128 stands for zero in the data rows.
Here are some points:
[58 146 93 48 128 110 225 120]
[166 127 135 147 79 158 154 142]
[112 144 86 108 147 113 140 111]
[124 140 82 109 126 119 138 120]
[93 136 81 73 139 98 152 131]
[141 102 167 179 163 103 90 91]
[130 127 132 129 135 126 125 123]
[111 131 125 115 131 109 142 120]
[133 110 155 141 116 154 140 146]
[137 121 94 120 112 150 121 160]
[133 131 132 128 118 131 127 131]
[119 130 126 121 140 108 136 131]
[136 134 255 255 121 26 0 131]
[154 141 124 130 140 116 155 96]
[134 114 137 133 121 130 115 135]
[124 114 132 126 127 127 130 131]
[98 144 159 92 142 125 191 108]
[117 126 170 144 153 118 113 122]
[142 114 125 131 130 131 119 135]
[132 149 127 137 118 98 78 156]
[135 139 97 115 139 112 160 93]
[143 124 136 122 108 164 158 121]
[169 141 121 145 105 143 127 118]
[125 106 141 121 120 144 139 146]
22 more points follow, each with its number after it:
[128 128 125 135 126 130 132 126] 0
[132 128 127 131 129 124 135 128] 1
[127 112 149 119 122 148 135 138] 2
[131 119 144 152 123 147 100 153] 3
[117 110 168 129 133 141 130 139] 4
[163 140 129 127 107 116 127 152] 5
[90 109 154 124 174 104 85 156] 6
[132 134 107 130 130 191 175 104] 7
[127 135 113 116 121 129 148 128] 8
[119 80 160 127 119 158 137 158] 9
[253 229 48 187 91 164 159 59] 10
[122 119 112 104 115 129 103 144] 11
[121 169 161 156 127 81 34 136] 12
[117 118 128 105 134 136 149 139] 13
[131 123 145 136 133 121 113 130] 14
[118 118 91 117 131 127 84 133] 15
[146 118 141 149 95 163 156 127] 16
[128 120 157 116 130 152 154 122] 17
[128 115 173 119 136 146 138 128] 18
[127 124 130 126 138 120 132 128] 19
[127 133 130 137 134 120 125 124] 20
[104 141 52 87 125 136 119 121] 21
Which of these numbered points is nearest to each point below by angle, seen from the average point of the first points? Its number follows each.
[105 104 171 139 140 118 139 133] > 4
[80 89 111 77 142 166 151 158] > 13
[131 129 150 140 122 130 110 147] > 3
[112 130 123 108 139 126 150 123] > 13
[115 134 157 142 140 102 118 124] > 12
[81 151 47 59 146 98 150 147] > 21
[199 153 92 170 94 154 98 112] > 10
[113 128 116 106 141 124 154 125] > 13
[132 129 135 139 115 143 121 133] > 3
[138 139 103 141 128 129 93 122] > 15
[128 128 130 136 141 120 130 116] > 20
